One turning vector, and how many ticks it has turned:
The counts run from 0 to 1097.
[-0.15, -0.15, -0.18, -0.02, -0.01,  0.09, -0.16,  0.32, -0.07, -0.02,
 -0.09,  0.12, -0.29, -0.10, -0.38, -0.13,  0.02,  0.35, -0.18,  0.31,
 -0.46, -0.10, -0.11,  0.13, -0.04,  0.11,  0.37, -0.04,  0.03,  0.04,
 -0.14, -0.06,  0.36,  0.16,  0.05, -0.28,  0.35] : 717
[-0.12, -0.43, -0.15,  0.14,  0.12,  0.03, -0.24, -0.05, -0.43, -0.24,
  0.09,  0.05,  0.10,  0.06, -0.11, -0.13, -0.25,  0.17, -0.06,  0.17,
 -0.10,  0.30,  0.22,  0.26, -0.17,  0.16, -0.02, -0.10, -0.02,  0.22,
 -0.28, -0.01,  0.37, -0.36,  0.05,  0.06,  0.31] : 24
[-0.15,  0.10,  0.15, -0.14,  0.21,  0.07, -0.17,  0.32,  0.25, -0.05,
 -0.20,  0.18, -0.28,  0.07, -0.22,  0.08, -0.05,  0.18, -0.45, -0.05,
  0.03,  0.00, -0.07,  0.04, -0.19,  0.09, -0.18, -0.15, -0.04, -0.01,
 -0.19,  0.45,  0.02, -0.14, -0.10,  0.49, -0.12] : 113
[-0.28,  0.18, -0.32, -0.07,  0.21, -0.04, -0.01,  0.39,  0.11, -0.09,
  0.40,  0.03,  0.21, -0.15, -0.23, -0.08, -0.05,  0.12, -0.33,  0.16,
 -0.15,  0.05, -0.01, -0.25, -0.24, -0.16, -0.15,  0.04, -0.05,  0.00,
 -0.18,  0.09,  0.09, -0.22,  0.46, -0.18, -0.19] : 764
[-0.35,  0.10,  0.00, -0.24,  0.01, -0.13, -0.07,  0.39,  0.14, -0.01,
  0.06,  0.41, -0.19,  0.20, -0.04, -0.10,  0.09,  0.10, -0.25,  0.19,
 -0.26, -0.22,  0.19, -0.02, -0.02,  0.15, -0.21,  0.14,  0.18, -0.21,
 -0.17,  0.04,  0.28,  0.14,  0.09,  0.25, -0.28] : 975
[-0.10,  0.12, -0.30,  0.16, -0.08, -0.10,  0.04,  0.20,  0.30, -0.04,
 -0.15, -0.05, -0.20, -0.07, -0.22, -0.28, -0.10,  0.14, -0.53, -0.41,
 -0.02,  0.06, -0.13, -0.08, -0.17, -0.16, -0.10, -0.14, -0.03, -0.11,
 -0.01,  0.22,  0.16, -0.35,  0.28,  0.28,  0.09] : 477
[-0.13, -0.09,  0.04, -0.05,  0.01,  0.02, -0.16,  0.22,  0.15,  0.04,
 -0.02,  0.07, -0.23, -0.18, -0.45,  0.16,  0.04,  0.50, -0.34,  0.27,
  0.02, -0.18, -0.49, -0.11, -0.22, -0.04,  0.25, -0.11,  0.12,  0.22,
 -0.09,  0.03,  0.09,  0.12,  0.07, -0.15,  0.10] : 662
[-0.22,  0.00, -0.06, -0.18,  0.17,  0.26, -0.02,  0.33,  0.04,  0.01,
  0.39,  0.05,  0.33,  0.05, -0.08,  0.01,  0.08, -0.12, -0.07,  0.43,
 -0.30,  0.23,  0.37,  0.07,  0.17, -0.09, -0.20,  0.00, -0.04, -0.34,
 -0.37, -0.05,  0.31,  0.22,  0.09,  0.03,  0.00] : 290
[-0.15,  0.20, -0.18, -0.24, -0.09, -0.05,  0.19,  0.33,  0.26, -0.05,
  0.16,  0.03,  0.25,  0.02,  0.04,  0.08, -0.18, -0.07, -0.21, -0.35,
  0.12, -0.03,  0.07, -0.31, -0.23, -0.25, -0.17,  0.35, -0.32,  0.20,
 -0.28,  0.12,  0.13,  0.14, -0.07, -0.28, -0.24] : 405
[-0.23, -0.18, -0.03,  0.11,  0.17,  0.07, -0.19,  0.16, -0.02, -0.07,
 -0.08,  0.01, -0.20, -0.29, -0.42,  0.01, -0.06,  0.44, -0.34,  0.25,
 -0.09, -0.17, -0.37,  0.11, -0.22, -0.07,  0.18, -0.06, -0.06,  0.22,
 -0.05,  0.17,  0.10,  0.04,  0.08, -0.27,  0.08] : 1003
[-0.07, -0.35,  0.38, -0.14, -0.01,  0.11, -0.19,  0.20, -0.20, -0.41,
  0.07,  0.20, -0.27,  0.06, -0.06, -0.05, -0.03,  0.18, -0.17,  0.11,
 -0.36, -0.34,  0.04,  0.16, -0.19,  0.03, -0.12,  0.03, -0.05,  0.06,
 -0.24,  0.19,  0.16, -0.14,  0.07, -0.29, -0.13] : 436
[-0.33, -0.01,  0.02, -0.06, -0.30, -0.36, -0.27,  0.08, -0.02, -0.11,
  0.02,  0.23, -0.01,  0.14,  0.26, -0.15, -0.40,  0.15, -0.25, -0.03,
 -0.08, -0.02,  0.27, -0.10, -0.17, -0.13, -0.27,  0.21, -0.03, -0.05,
 -0.09, -0.21,  0.38,  0.05, -0.05,  0.35,  0.10] : 619
[-0.22, -0.04, -0.16,  0.22, -0.16,  0.01, -0.38,  0.01,  0.10,  0.01,
 -0.43, -0.01,  0.21, -0.02, -0.20,  0.31, -0.25,  0.19, -0.23,  0.08,
  0.20,  0.18,  0.11,  0.10, -0.42,  0.04,  0.01,  0.15, -0.02,  0.22,
 -0.21,  0.05,  0.14,  0.20, -0.17,  0.31,  0.35] : 803
[-0.19, -0.05,  0.16,  0.21,  0.00, -0.03, -0.27,  0.14,  0.29,  0.08,
  0.14,  0.04,  0.31,  0.11, -0.10,  0.15, -0.11, -0.04, -0.45,  0.07,
  0.15,  0.06, -0.26, -0.10,  0.14, -0.24, -0.32,  0.06,  0.00, -0.12,
 -0.40, -0.29,  0.01,  0.31, -0.26, -0.12,  0.10] : 682
[-0.15,  0.09, -0.01, -0.19,  0.27,  0.20,  0.20,  0.22, -0.13, -0.02,
  0.10,  0.06,  0.21,  0.12, -0.07,  0.29, -0.09, -0.07, -0.07, -0.05,
  0.29,  0.26,  0.13, -0.05, -0.28, -0.17, -0.03,  0.22, -0.32,  0.48,
 -0.40,  0.25,  0.12, -0.10,  0.04, -0.14, -0.17] : 871
[ 0.00, -0.06, -0.11,  0.15, -0.42, -0.15,  0.13,  0.03, -0.17, -0.07,
 -0.11,  0.03, -0.21,  0.21, -0.11,  0.06, -0.22,  0.07, -0.34, -0.31,
  0.20,  0.31, -0.17, -0.15, -0.05, -0.40,  0.13,  0.07, -0.22,  0.28,
 -0.07, -0.18,  0.10, -0.31, -0.03,  0.03,  0.32] : 605
[-0.06,  0.12,  0.17,  0.03, -0.40,  0.08,  0.00,  0.27,  0.13, -0.10,
 -0.25,  0.22, -0.33,  0.25, -0.12, -0.02,  0.14, -0.15, -0.41,  0.09,
 -0.23, -0.27,  0.21,  0.08,  0.23, -0.36, -0.07,  0.06, -0.12, -0.39,
 -0.04, -0.11,  0.28,  0.17,  0.09,  0.09, -0.12] : 629
[-0.08, -0.27,  0.31, -0.45, -0.10,  0.05,  0.09,  0.21,  0.02, -0.06,
  0.05,  0.05,  0.12,  0.34,  0.15,  0.25, -0.02,  0.00, -0.11, -0.02,
  0.27,  0.15,  0.07, -0.06,  0.01, -0.02,  0.06,  0.28, -0.05,  0.27,
 -0.46,  0.00,  0.22,  0.13, -0.32, -0.05, -0.15] : 1083
[-0.15,  0.07,  0.05, -0.10, -0.04,  0.19, -0.36,  0.20, -0.01,  0.00,
 -0.14,  0.12, -0.30,  0.03, -0.36, -0.04,  0.13,  0.23, -0.33,  0.25,
 -0.12,  0.02, -0.38,  0.02,  0.36,  0.04,  0.22, -0.07,  0.20,  0.00,
 -0.23,  0.05,  0.03, -0.09, -0.19,  0.15,  0.35] : 35
[-0.20,  0.02,  0.14,  0.03,  0.01,  0.02, -0.10,  0.25,  0.14, -0.04,
  0.35,  0.27,  0.15,  0.04, -0.04, -0.01,  0.02, -0.04, -0.22,  0.20,
 -0.13, -0.14, -0.07, -0.08,  0.23, -0.27, -0.38,  0.20, -0.14, -0.20,
 -0.41, -0.22,  0.26,  0.30, -0.20, -0.25, -0.09] : 972
[-0.11, -0.19,  0.08, -0.15, -0.07,  0.01,  0.07,  0.40, -0.36, -0.17,
  0.03,  0.01, -0.21,  0.27,  0.12, -0.12, -0.27,  0.00, -0.23,  0.03,
 -0.46,  0.02,  0.25,  0.24, -0.08, -0.13, -0.05,  0.05,  0.01, -0.07,
 -0.04, -0.05,  0.26, -0.27,  0.33, -0.12, -0.37] : 76
[-0.05, -0.22,  0.20, -0.12, -0.36,  0.07, -0.07,  0.07,  0.18, -0.43,
  0.08, -0.17,  0.27, -0.11,  0.10, -0.19,  0.21, -0.11, -0.50, -0.13,
  0.04, -0.17,  0.20,  0.04,  0.04, -0.08, -0.35,  0.10,  0.02, -0.08,
 -0.25,  0.21,  0.16, -0.29,  0.03, -0.12, -0.10] : 907
[-0.03, -0.21, -0.23,  0.34, -0.10, -0.08,  0.34,  0.08,  0.35, -0.15,
 -0.04,  0.12,  0.08,  0.05, -0.06,  0.06,  0.07, -0.14, -0.27, -0.32,
  0.12, -0.04,  0.48,  0.00, -0.27, -0.19, -0.27,  0.00, -0.12,  0.05,
 -0.21,  0.12,  0.27, -0.12,  0.16,  0.03,  0.06] : 351
[-0.11,  0.04, -0.08, -0.05, -0.06, -0.02,  0.08,  0.37,  0.06,  0.07,
  0.32, -0.13,  0.18,  0.06, -0.22,  0.20, -0.10,  0.10, -0.21,  0.04,
 -0.02,  0.24, -0.38, -0.29, -0.13, -0.37,  0.19,  0.25, -0.10,  0.13,
 -0.18, -0.24,  0.05,  0.06,  0.17, -0.46, -0.01] : 193
[-0.33,  0.00, -0.03,  0.15, -0.14,  0.10, -0.07,  0.09,  0.07, -0.02,
  0.24,  0.13,  0.35,  0.03, -0.08,  0.08, -0.18, -0.08, -0.33,  0.40,
 -0.02,  0.11,  0.08, -0.01,  0.24, -0.44, -0.27,  0.23, -0.18, -0.27,
 -0.23, -0.32,  0.26,  0.35, -0.03,  0.02,  0.21] : 627
[-0.01,  0.04, -0.21, -0.15, -0.05,  0.16,  0.06,  0.43,  0.11, -0.14,
 -0.01,  0.00, -0.06,  0.01, -0.24, -0.24,  0.30,  0.04, -0.23, -0.15,
 -0.38,  0.08,  0.14,  0.06, -0.06,  0.11,  0.11, -0.14,  0.12, -0.18,
 -0.16,  0.29,  0.24, -0.36,  0.28,  0.09,  0.17] : 708
[-0.01, -0.19,  0.04, -0.09, -0.07, -0.11, -0.19,  0.28, -0.09, -0.30,
  0.16,  0.20, -0.13,  0.05, -0.03, -0.34,  0.06,  0.06, -0.27, -0.06,
 -0.46, -0.25, -0.15, -0.09,  0.12, -0.01, -0.25,  0.05,  0.06, -0.10,
 -0.35, -0.09,  0.25, -0.03, -0.13, -0.49,  0.08] : 146
[ 0.21, -0.42, -0.04,  0.12, -0.35,  0.14,  0.21, -0.04, -0.07, -0.10,
 -0.07,  0.10, -0.07,  0.17, -0.27,  0.29,  0.09, -0.02, -0.07,  0.03,
  0.12,  0.18,  0.07,  0.04,  0.02, -0.18,  0.28,  0.03, -0.09,  0.21,
 -0.31, -0.21,  0.30,  0.03, -0.02, -0.22,  0.53] : 374
[-0.13, -0.16,  0.23,  0.16, -0.54,  0.01, -0.01,  0.15,  0.10,  0.02,
 -0.23,  0.17, -0.15,  0.30, -0.24,  0.19,  0.19, -0.12, -0.40,  0.26,
 -0.12, -0.24,  0.15,  0.15,  0.19, -0.21, -0.03,  0.02,  0.29, -0.29,
 -0.12, -0.17,  0.09, -0.02,  0.24,  0.13, -0.17] : 214
[-0.18, -0.27, -0.08,  0.18, -0.19, -0.17, -0.19,  0.00, -0.11, -0.12,
  0.30, -0.03,  0.42,  0.02, -0.11,  0.18, -0.37,  0.03, -0.29,  0.12,
  0.15,  0.28, -0.01, -0.12, -0.26, -0.22, -0.17,  0.12,  0.01,  0.07,
 -0.13, -0.32,  0.04, -0.28,  0.28,  0.03,  0.00] : 549
[-0.22, -0.13,  0.18, -0.02, -0.02,  0.05, -0.22,  0.12, -0.08, -0.14,
  0.15,  0.34, -0.40,  0.06, -0.43, -0.02,  0.13,  0.31, -0.25,  0.48,
 -0.15, -0.24, -0.10,  0.05,  0.18, -0.07,  0.05, -0.12,  0.09, -0.03,
 -0.10, -0.07,  0.21, -0.02,  0.13,  0.14,  0.09] : 90
[-0.26,  0.03,  0.08, -0.26,  0.03,  0.46,  0.03,  0.18,  0.26,  0.07,
 -0.05, -0.20,  0.01, -0.04, -0.20,  0.14,  0.18,  0.03, -0.30,  0.21,
  0.12,  0.07, -0.08,  0.17,  0.21, -0.20,  0.22,  0.08, -0.28, -0.01,
 -0.07,  0.30,  0.26,  0.36, -0.16,  0.14,  0.07] : 520
[-0.20,  0.07, -0.10,  0.09, -0.16,  0.19,  0.07,  0.32,  0.02, -0.05,
 -0.36, -0.26,  0.09,  0.08, -0.16, -0.13,  0.11, -0.22, -0.39,  0.01,
 -0.28, -0.09,  0.03,  0.22,  0.09, -0.24,  0.03,  0.00,  0.05, -0.20,
 -0.15,  0.11,  0.19,  0.05,  0.25, -0.53, -0.17] : 699
[-0.06, -0.11,  0.04, -0.15,  0.14,  0.19, -0.06,  0.49,  0.48,  0.13,
 -0.16, -0.36,  0.12,  0.15,  0.03, -0.04,  0.12,  0.06, -0.48, -0.20,
 -0.13,  0.11, -0.32,  0.10, -0.06, -0.09, -0.02, -0.05,  0.01, -0.33,
 -0.17,  0.23,  0.16,  0.16, -0.20,  0.03, -0.06] : 469
[-0.08,  0.00, -0.19,  0.53,  0.01, -0.06, -0.01,  0.34, -0.16,  0.09,
 -0.20,  0.10, -0.14,  0.31, -0.11,  0.02, -0.14, -0.37, -0.29,  0.00,
 -0.31,  0.10,  0.15,  0.21,  0.18, -0.33, -0.15, -0.02, -0.09, -0.24,
 -0.19, -0.27,  0.17,  0.05,  0.13, -0.17,  0.13] : 1043
[-0.27, -0.15, -0.54,  0.51,  0.10, -0.05,  0.09, -0.05,  0.12,  0.15,
 -0.21,  0.05,  0.06,  0.01, -0.24, -0.11, -0.02,  0.01, -0.32,  0.13,
 -0.02,  0.08,  0.26,  0.24,  0.06, -0.09, -0.07, -0.06,  0.16, -0.02,
 -0.13,  0.06,  0.46,  0.08,  0.24, -0.01,  0.13] : 356
[ 0.11, -0.41,  0.28,  0.15, -0.32,  0.05,  0.12,  0.05,  0.00, -0.01,
  0.03,  0.10, -0.10,  0.23, -0.31,  0.45, -0.16,  0.04, -0.24,  0.01,
  0.22,  0.10, -0.14, -0.04, -0.32, -0.32,  0.22,  0.17, -0.18,  0.33,
 -0.15, -0.20,  0.00,  0.06,  0.04, -0.06,  0.20] : 319
